Each row has a name. Each question is about the rows just above it.

Columns, left to right: B X Q N G K S H
T: [114 160  82 151  92 147 160 111]
E: [142  84  98  87  95 128  84 125]
A: [144  86  98  88  96 127  86 125]
C: [117 160  82 153  92 146 160 112]
W: [114 159  81 151  93 145 159 112]
P: [112 173 156 168 159 130 173 131]
V: [145  85  97  89  94 128  85 123]
J: [139  94 173 103 165 109  94 145]
D: [144  84  98  87  97 126  84 125]
M: [115 159  82 152  91 145 159 111]
F: [113 172 157 167 161 128 172 131]
[ 88 153 151 168  89 103  87 152] is in which column, read top down?
N
Which column holds [147 128 127] top down?
K

Columns, left to right: vevik bev diz sof pidur zaga Benaz
Y: [113 115 111 121 141 143 149]
L: [136 127 144 120 140  83 126]
Z: [134 129 122 117 135 132 118]
U: [133 117 127 109 134 131 170]
R: [137 115 111 121 141 143 149]
Which column holds this, read top down? [144 122 127]
diz
Which column holds this, read top down? [115 127]
bev
Which column holds [136 134 133 137] top down?
vevik
Which column holds [133 137] top down?
vevik
Which column holds this, read top down? [136 134 133]
vevik
[136 134] is in which column, read top down?
vevik

Columns, left to right: Lep Sike Nemis tun Lek fosek Riki
valuk: [117 123 119  96 116 118 116]
gup: [138 118 111 135 117 139 117]
nuv: [135 108 158 130 123 111 146]
gunid: [132 133 109 123 157 117 149]
Sul: [123 120 129 106  96 125 143]
Dode: [135 108 158 131 123 111 146]
Dinem: [135 108 158 130 123 116 146]
Which column holds [117 146 149 143 146 146] top down?
Riki
Which column holds [118 139] top down?
fosek
Which column holds [135 130 123 106 131 130] top down?
tun

Columns, left to right: Siv nulef rup golut Sugiv Gefup zusa
zel: [135 110 146 126  84 132 105]
ludef: [135 110 130 126  84 132 148]
ramo: [133 155 120 119  95 156 108]
bod: [135 110 130 126  84 132 105]
[120 130] is in which column, read top down?
rup
Which column holds this, read top down? [148 108]
zusa
[110 110] is in which column, read top down?
nulef
Which column holds [130 120] top down?
rup

Columns, left to right: Feze rek zek nevom Dif
papog: [131 130 136 131 151]
Duzep: [133 128 133 128 156]
vepil: [132 129 132 129 158]
sur: [128 160 128 134 129]
zevun: [141 131 129 131 147]
Sabe: [128 167 128 128 128]
pugov: [129 134 129 157 129]
somu: [130 128 131 148 142]
gav: [130 151 136 130 131]
dit: [132 133 139 128 146]
tagef: [129 130 153 128 139]
gero: [128 165 129 128 128]
Which column holds this, read top down? [128 141 128 129 130 130 132 129 128]
Feze
Which column holds [134 131 128] top down?
nevom
Which column holds [129 134 131 128] top down?
nevom
[129 128 129 131 136 139 153] is in which column, read top down?
zek
[156 158] is in which column, read top down?
Dif
[139 153] is in which column, read top down?
zek

Columns, left to right: sebi meleb Pegup zale fel Petis tifa zef
lukeb: [ 90 131 140 112 115 137  82 136]
kir: [116 150 172 157 134 100 153 114]
riru: [132 106 172 142 109 139 110 160]
vele: [164 111 105 111 126 133 139 140]
Bigo: [143 163 152 171  88 109 141 147]
tar: [140  85 101 161 142 115 161 151]
Voma: [157  98 119 119  91 149 106 150]
Gesez: [ 87 174 134 155 109 173  97 122]
Tozo: [126 100 113 143  87 171 149  98]
Lami: [118 128 109  96 168  84 171  90]
zuvas: [128 133 123 110  89 167  90 126]
lodo: [ 94 111 125 109 134 174 101  90]
[150 106 111 163] is in which column, read top down?
meleb
Which column holds [163  85  98 174 100 128 133] top down?
meleb
[151 150] is in which column, read top down?
zef
[128  94] is in which column, read top down?
sebi
[100 139 133 109 115 149 173 171  84 167] is in which column, read top down?
Petis

Columns, left to right: kiz Zak luk liso besu lib fusi mif mul
rad: [135 127 137 139 117 138 137 121 126]
logob: [135 126 134 135 117 132 134 120 126]
sez: [111 118 103  80 139 117 113 125 112]
Which column holds this, read top down? [139 135]
liso
Which column holds [135 135] top down?
kiz
Whose row is [135 126 134 135 117 132 134 120 126]?
logob
Which column holds [134 113] top down?
fusi
[134 103] is in which column, read top down?
luk
[135  80] is in which column, read top down?
liso

Columns, left to right: subom vafi sifa Baven
Vav: [128 160 151 132]
dov: [128 161 163 122]
dukab: [120 161 163 122]
taze: [120 161 127 134]
Which column holds this, read top down? [122 134]
Baven
Which column holds [163 163 127] top down?
sifa

Columns, left to right: fod vef belu gapan
nel: [137 138 134 122]
vazo: [134 135 131 124]
zunu: [137 138 134 124]
gor: [148 151 152 105]
Which column holds this, read top down? [138 135 138]
vef
[131 134 152] is in which column, read top down?
belu
[134 137] is in which column, read top down?
fod
[137 134] is in which column, read top down?
fod
Which column holds this, read top down? [131 134]
belu
Which column holds [135 138 151] top down?
vef
[122 124] is in which column, read top down?
gapan

Columns, left to right: zato Gazug bikid mipo zevem Sutu lim
rogud: [122 132 133 135 117 134 134]
temi: [118 168 124 133 157 131 145]
reti: [123 126 110 113 130 146 125]
Which column holds [133 124] top down?
bikid
Which column holds [122 118] top down?
zato
[132 168] is in which column, read top down?
Gazug
[135 133] is in which column, read top down?
mipo

Columns, left to right: pom pati tize ridev vudel Firon sek
mefa: [118 134 132 133 139 126 131]
fanu: [141 113 122 118 126 133 124]
fetel: [133 145 136 125 120 127 127]
fovu: [135 128 142 128 136 108 135]
Ped: [118 121 131 146 137 107 140]
futo: [133 126 147 134 135  96 138]
doli: [115 136 118 127 127 152 121]
zuk: [127 119 145 141 143  92 142]
legut: [109 127 128 143 147 121 137]
Which column holds this, read top down? [120 136 137 135 127]
vudel
Which column holds [135 140 138 121] top down?
sek
Which column holds this, read top down? [126 136 119 127]
pati
Which column holds [136 142] top down?
tize
Which column holds this, read top down? [139 126 120 136 137 135 127 143]
vudel

Columns, left to right: davuf mamo Duvo gerub netog Pem Pego kagis Kud
sibep: [115 130 109 132 123 128 153 130  96]
Vate: [112 122 101 115 148 122 145 118 124]
seda: [122 125 126 132 153 126 114 118 135]
nupem: [163 106 161 118 111 142 123 159  91]
Which column holds [145 114 123] top down?
Pego
[109 101 126] is in which column, read top down?
Duvo
[124 135  91] is in which column, read top down?
Kud
[109 101] is in which column, read top down?
Duvo
[132 118] is in which column, read top down?
gerub
[115 132] is in which column, read top down?
gerub

Columns, left to right: kanot tazon Nizir ruli galuz dovek
vig: [110 132 100 150 149 104]
fubo: [149 154 122 137 149 104]
Gefeb: [110 132 100 150  88  97]
[132 154] is in which column, read top down?
tazon
Which column holds this, read top down? [150 137]
ruli
Which column holds [149 149] top down?
galuz
Which column holds [154 132] top down?
tazon
Which column holds [104  97] top down?
dovek

Columns, left to right: pum pepim vika Rukon tofar subov
mik: [129 159 125 157 118 125]
gim: [151 154  98 130 134 111]
Rurup: [ 98 121 140 135 140 130]
tav: [174 129 132 165 121 116]
nas: [174 129 132 165 121 127]
Which column holds this, read top down? [ 98 140]
vika
Which column holds [111 130] top down?
subov
Which column holds this, read top down? [159 154 121 129]
pepim
Which column holds this, read top down? [129 151  98 174]
pum
Which column holds [159 154] top down?
pepim

Columns, left to right: nim Deta Pevet kivil Refi kege vinik muk raf voz
kogu: [146 103 167 137 100 132 107 145 127 127]
pudak: [150 106 173 121 102 160 117 164 122 143]
simoz: [113 145 101  96 153 132 150 137 122 129]
tosog: [144 127 140 131 140 151  96 142 133 114]
Naba: [146 103 167 137 100 132 107 145 104 127]
dav: [ 96 130 107 116 153 108 134 107 151 123]
Which column holds [143 129] top down?
voz
[106 145 127 103] is in which column, read top down?
Deta
[145 127 103] is in which column, read top down?
Deta
[101 140 167 107] is in which column, read top down?
Pevet

Columns, left to right: nuzas Zase nelol mes tabil bef rikor Fibe
tiza: [ 98 119 133 111 143 143 104 119]
boli: [160 149 123 134 149  90 172 114]
vufo: [112  97 103 125 106 167 122 171]
nos: [129 133 157 145  87 138  86 123]
Gul: [151 129 103 133 137 114 173 144]
desat: [143 158 168 142 120 100 107  88]
Which column holds [103 157] top down?
nelol
[104 172] is in which column, read top down?
rikor
Which column holds this, read top down? [151 143]
nuzas

Columns, left to right: Digal kob bomef Liri Fite savog
tafi: [ 82 107 147 116 142  86]
Dage: [ 82 107 129 116 142  86]
batel: [ 98 113 138 121 137 101]
fedeb: [173 146 112 139 111 169]
kekes: [ 98 113 138 128 127 128]
Which column holds this, read top down? [116 116]
Liri
Which column holds this, read top down? [169 128]
savog
Which column holds [ 82  98 173  98] top down?
Digal

